128 stands for zero in the data rows.
Some points:
[103 175 134 103 177 168 147 123 122 214 144 122 153 145 119 141 134 157 159  96  93  61 156 196  80  96 139 123 147 163 115 192  88 100  61  74 132 117  94 104 107 144 146 186 107 166 137 136]
[ 70 102 162 103 101 118 163  96 122 109 132  96 154  93  54 145 161 103 149 123 144 127  83 117 149  87 148 188 111  60  92 113 173 128 114  78 155 117 145 104 154 136 157 111 153 118  78 135]
[138 126 130 136 107  71 157  91 175 128 121 122 118 109 118 189 102 128 159 126 100 103  71 117 123 138  73  67 130 172 121 146 130 231 157 140 136  83 112 132 132 124 107  98  93 158 128 189]
[126 122 128  95 143  97 119  97 103 142 110 128  71  89  65 173 153 154 139 217 162 106 166  88 182 145 137 116 118 153 146 121 124 141 127 125 155 208 181 143  82  96 138 149  85 104 158 158]
[124 153  83 160 152 132 185 137  83 141  87 167 190 128 109  88 201 133 134 109 131 154 147  87  85 111 124 166  91 142 127 145 178 169 163 218 148 161 157 139 102 135 139  97 137 108 158 123]
[189 164 163 104 151 139 135 176 177 130 133 114 105 130 132 113 160 127 115 152 108 115 172  22 117 161 119 113 108  84 106 172  86 146 104 105 160  95 113  88 111 148 139  71  94 120 116  86]
[138 121 144 114 106  95  61  74 125 111  65 147 157 105 163 170 148 130  85 100 105 111 112  74 132  91 185 126 155  92 148 149 181 112 114 178  94  68 118 110 142 113 157 154  93 149 167  93]
[146 122 155 152 157 130 104 170  66 182 167 168 109  86 163 130 182 131  86 149 111  97  60 174 160 139 100 136 144 113 163 155  40 181 133 137  96 113 114 145 177 143 151 108 145 112 111 124]
[131 100 115  83 114 109 119 127 129  75 162 118 134 119  96  68 160  88 158  99 174 141 130 158 155 122 137 126 164 160 158 212  97 141  99  93 122  98 112 190  80  52  81 108 113  82 176  76]
[151 157 157 114  45 160  88  61 161 170 152 146 139 106  70  78 163 142 155 180 116 101 125 108  94 110  95  82 121 163 182 115 120  89 127 160 163 121 108 146 117 129 125 159 167 139 147 160]
[148 115 139 121 136 181 171 123 112 131 205 195 118 195 203 169 160 120 103 165 109 118  93 123 165 118 138 130  71 154 134 179 185 152 165  85 153 104 150 133  90 160 105 199 136 118 151 129]
[145 174 111 118 125 134 111  98 121 113  90 118 164 174 147  99 120  89  78  74 142 118  97 125 189 148 147 160 120 163 121 163 107  86  92 160 138 143 129  87 147 112  96 114  49 127  81 209]
[ 94 166 127 156 130 161 125  85 148 137 166 146 159 123 154 129 121 165 169 120 178 165 156 152 188 216 134 156 178 142 133  95 182 138 161 115 152 133  95  66 155 146 140 119  93 117 150  95]
[157  84 170 135  96 126 131 130  92 162 125 147 106 118 155 127  56 102 135 155 139 173 129 107  75  96 107 201 162 183 179 127 140  92  85  70 160 158 134 153 140 163 109  82  73 163 113 120]
[ 15 117 126 149 116 167 115 201 135  79  84 131 122 106 142 181 124 140  81 137 147 155 151 132  96 134  93 141  78 184 179 148 115 110 128 109 119 100 110  95  84  84 128 105 148 113  88 122]
[ 86  84 148 165 104 118  81 119  41 157 120 137 115 131 104 110 104  76  99 159  68 175 183 139 144 120  98  90 188 127  80 146 139 160 140 135 145 112 107  96  85 108 110 105 149 121  76 129]
[144  99  76  97  69 153 204 142 102 132  92  94 108 178 160 128 176 190 131 122 151 154 126 170 177 148 139 116 152  85 104  73 107 133  63 138 132 131 144 129  71 118 133 115 124 135 122 142]
[150 152 113 107 108  74  94  78 139 124 135 158  84 106 143  94 124  98  65  81 174  98 146 180 108 123  58 155 136 124 108  81 153 123 126 106 121 109 145 117  37 184 146 137 196 163 155 134]
[162  76 177 124 128 127 118  60 163 125 104 143 183 133 154 125 124 144 119 133 141 169 163 129 108 149 110 176 102 103  64 121  69  97 139 117 105 128 165 127 136 106  79 147 165 112 160 168]
[ 71 103 152 169 107 114 211  95 125 130 121 125  70 145 170  96 115  87 152 117 143  83 137  71 114 134 159 129 162 151 159 129 120 110 133 156  87  94  87  92 177 124 143 115 159 113 112 149]
[174 133 102 114 165 166 122  87 129 104  86 136  77 126  67 133  97 152 129  88 108  86 144 165 125 108  96 129 140  90 175 107 122 159 198 139 146  76 136 102 170 119  74 115  89  84 114  90]
[102 188 129  95 147 101 119  90 138  80 109 159  90 183 125 154 158 109  94 142 109 160 114 153  81 193 157 132 142 100 130 104 107 142  94  99 168 187 159 164 178 107 161 128 179 147 141 110]
[ 55 148 133  93 109  86  71 140 176 177 132  98  56 119 137 103 178 168 135  80 108 171 135  98 131  91 120 178 101 135 106  85 145 158 127 118  88 134 129 118 154 134  72 148 116 122 133 122]
[126  88  98 211 109 126 123 167 174 104 112 193 140 117 137 128 158 124 137 131  86  84 138 177 181 100 131 111 115 139  79  89 109  81 127 103 178 158 126 159 160 148 173 105 112 127 158 120]
[130 167  90 227 121 102 127 185 146 135 104 154 147 119 140 119 108  71 142 189 171 131 120 111 105  98 141 119 127  94 135  80 122 164  99  89 129 116 108 102 133  74  54 208 156 147 152 153]
[ 95 137 149 146 143 158 146  98 112 148 138 117 156 136 136 138  56 101 106  64  66 140 108  82 138 106  73  46 136 131 148  75 127 103  98  96  96 182 178 159 140 122 117  87 122  91 184  92]
[130 125 159 117 144 162 119 125  65  45 109  70 139 114 113  84  93 150 121 124 127  97 183 140 149 112 175 109  89 128 111  99 127 207 155  95 105 140 133 109 149 158 127 107 142 208 156 133]
[161 116  45  58 126 137 129 145  83 103  49 123 124 112 148 125  81 143 175 145  97  93 121 100 171 170 150 164 107 150 128 119 156 118 127  93 125 130 135 149 139  99 126 110 193 149 109  93]
[159 125 144 116 162 137 139 107 120 157 131  95 115  56 181 143 154 143 136  65 158 180 146 125 112 156 143  74 132 112 107 128 122  83 161 114 156 151 185 167 117  84 128 182 154 149  83 132]
[ 95 162 211 140 166 120 170 163 130 109 116 152 152 137 105  88 106 183 172 150  74 134 100 138 162 169 124 154 124  94 132 111 120  96 161 176 131 102 101 190  79 110 131 167 126 192 122 122]
[119  59  83 135 182 103  92  93 184 164 145  95 145 192 145 125 128 145 132 104 177 156 122  90 126 102 157 124 139 109 160 110  92 160 149 110 186 152 106 137 129 114 179 125 141 148 104 141]
[173 151 110 177 114 108 136 133 147  95 181 182 115 100  82  97 100 208 134  95 124 176 120  94 116  93 153 114 174 180 156 154 120 125  96  98  72 119 130 105 149 145 175 162 153  93  95 168]
[129  78 148 140 124 136  84 185 152 131 132  96 181 130 124 131 142 111 111  99 122  87 129 158 119 210 178 132 137 120 142  85 190 144 100 131 143 139 131 176 138 154 110 124 120  90  93 165]
[129 161 140 147 136 140 111 221 138 103  84  97  97 180 150 167 148 112 195 138 140 132 114 127 126  90 109  99 179 103 158 169 142  89 175 136  98 138 132 115  95 158 112  95 153 107 165 211]
[177 160 156 204 127  94 105  88 122 164 144 117  89 164 130 146 105 113 180 157 141 118 132 199 115 108 152 132  30 114 116 117 174 136 108 143  72 119 103 170 107 100 149  78 130 111  73 108]
[164 132 118  95 123 178 149 138 124  90 127 113  91 132 124 130 136  78 113 138 129 137  77 101  47 137 125 130 145 149  90  90 117 140 175 143  72 146  96 105 123 128 163 145  22 135 111 108]
[ 90 128  57 153 118  73 114 107  37 108 159 112 139 131 113 143 125 107 105 112 153 164 137 109 124 186 160 113  77 116 119 135  83  70 139 107 133  79  91 149 141 196 117 120  99 125 147 122]
[160 138 124  85 130 113 144 161  94 126 180 139 193 150 120 176 144 150 113 122 157  84 109  81 116  94 102 100 167 141 140 122 111  82 170 144  55 153 120 112 137 102  85  89 139 156  81  82]
[153 156 122  61  66 118 180 160 178 147 142 124 165 137 126 169  96  57 102  97  91 153 218 168 152 107 154 144 123 159 175 117  99 141 140 123 120 125 139 136 162 156 169 182 135  93  85 122]
[107 113  76 106 139 166 141 137 184 150 114 159 150 136 109  82  91 131 118 161 163 139 126 111 112 141  72  87 132  75 116 224 156 128 110 109  70 128 175 172 150 173 147 137  83 132 118 132]
[145 130 141 154 151 177 127 151 136 124 139  80 113 131  99 175 135 111 115  99 184 142 161  89 169 122  90 161 126 132  66 102 137 143  93 203 133 114 111 182 170 146 130 166 183 152 140  99]
[173 107  98 115 206 115 148 129 157 105 147  53 119  69 121 125 160 128 120 173  79 171 127 188 117 121  83 111 115 106 144 136 181  94 104 162 118 130  70  70 144 121  84 112 129 137 133 133]
[100  56 184 122 155 130 115 178 119 110 105 177 147 139 123 113 105 134 179 102 148 128  78 155 135 134 135  87 101 123 117 134 101 139  87 196 165 153 138  74 105 193 146 159 140 120 121  74]
[120 146 128  57 139 126 101 155  84 125 197 167 138 127 152 109  87 156 137 135 139 124 145 138  84  82 129 131  78 103  95 105 161 124 142 167 168 120 104 121 135  58 158 102 108  95 204 210]
[ 91 168 113 120 151 127 123  94 173 127 132  76 137  99 169 107  73 158 110 222 113  84  89 131 125 102 184 148 180 146 105 145 112 136 145 163 141 138 151 152  98 158 119 107 147  70 111  67]
[141 100 121 195  63 113 115 167 143 167 158  84 113 133  89 124 136 143 100 140  86  92  95 193 110 173 153 159 135 119 119 162 118  89 178 131 147 165 184 101 160 106 151 149 135 167 172 104]
Along one direction, these points spread out more than along any other. Take the direction at right angles to it along which they spread out most. Go by this last direction. Where along it does each point below lie, from 0 to 99? The average is 50, and the first point in the table lies past the average. One standard deviation of the points above along it is 16.
[100  56 184 122 155 130 115 178 119 110 105 177 147 139 123 113 105 134 179 102 148 128  78 155 135 134 135  87 101 123 117 134 101 139  87 196 165 153 138  74 105 193 146 159 140 120 121  74] 67
[119  59  83 135 182 103  92  93 184 164 145  95 145 192 145 125 128 145 132 104 177 156 122  90 126 102 157 124 139 109 160 110  92 160 149 110 186 152 106 137 129 114 179 125 141 148 104 141] 47
[126  88  98 211 109 126 123 167 174 104 112 193 140 117 137 128 158 124 137 131  86  84 138 177 181 100 131 111 115 139  79  89 109  81 127 103 178 158 126 159 160 148 173 105 112 127 158 120] 82
[138 126 130 136 107  71 157  91 175 128 121 122 118 109 118 189 102 128 159 126 100 103  71 117 123 138  73  67 130 172 121 146 130 231 157 140 136  83 112 132 132 124 107  98  93 158 128 189] 47
[153 156 122  61  66 118 180 160 178 147 142 124 165 137 126 169  96  57 102  97  91 153 218 168 152 107 154 144 123 159 175 117  99 141 140 123 120 125 139 136 162 156 169 182 135  93  85 122] 53
[ 55 148 133  93 109  86  71 140 176 177 132  98  56 119 137 103 178 168 135  80 108 171 135  98 131  91 120 178 101 135 106  85 145 158 127 118  88 134 129 118 154 134  72 148 116 122 133 122] 37
[160 138 124  85 130 113 144 161  94 126 180 139 193 150 120 176 144 150 113 122 157  84 109  81 116  94 102 100 167 141 140 122 111  82 170 144  55 153 120 112 137 102  85  89 139 156  81  82] 36
[144  99  76  97  69 153 204 142 102 132  92  94 108 178 160 128 176 190 131 122 151 154 126 170 177 148 139 116 152  85 104  73 107 133  63 138 132 131 144 129  71 118 133 115 124 135 122 142] 43
[ 95 137 149 146 143 158 146  98 112 148 138 117 156 136 136 138  56 101 106  64  66 140 108  82 138 106  73  46 136 131 148  75 127 103  98  96  96 182 178 159 140 122 117  87 122  91 184  92] 40
[138 121 144 114 106  95  61  74 125 111  65 147 157 105 163 170 148 130  85 100 105 111 112  74 132  91 185 126 155  92 148 149 181 112 114 178  94  68 118 110 142 113 157 154  93 149 167  93] 28
[131 100 115  83 114 109 119 127 129  75 162 118 134 119  96  68 160  88 158  99 174 141 130 158 155 122 137 126 164 160 158 212  97 141  99  93 122  98 112 190  80  52  81 108 113  82 176  76] 41
[107 113  76 106 139 166 141 137 184 150 114 159 150 136 109  82  91 131 118 161 163 139 126 111 112 141  72  87 132  75 116 224 156 128 110 109  70 128 175 172 150 173 147 137  83 132 118 132] 52
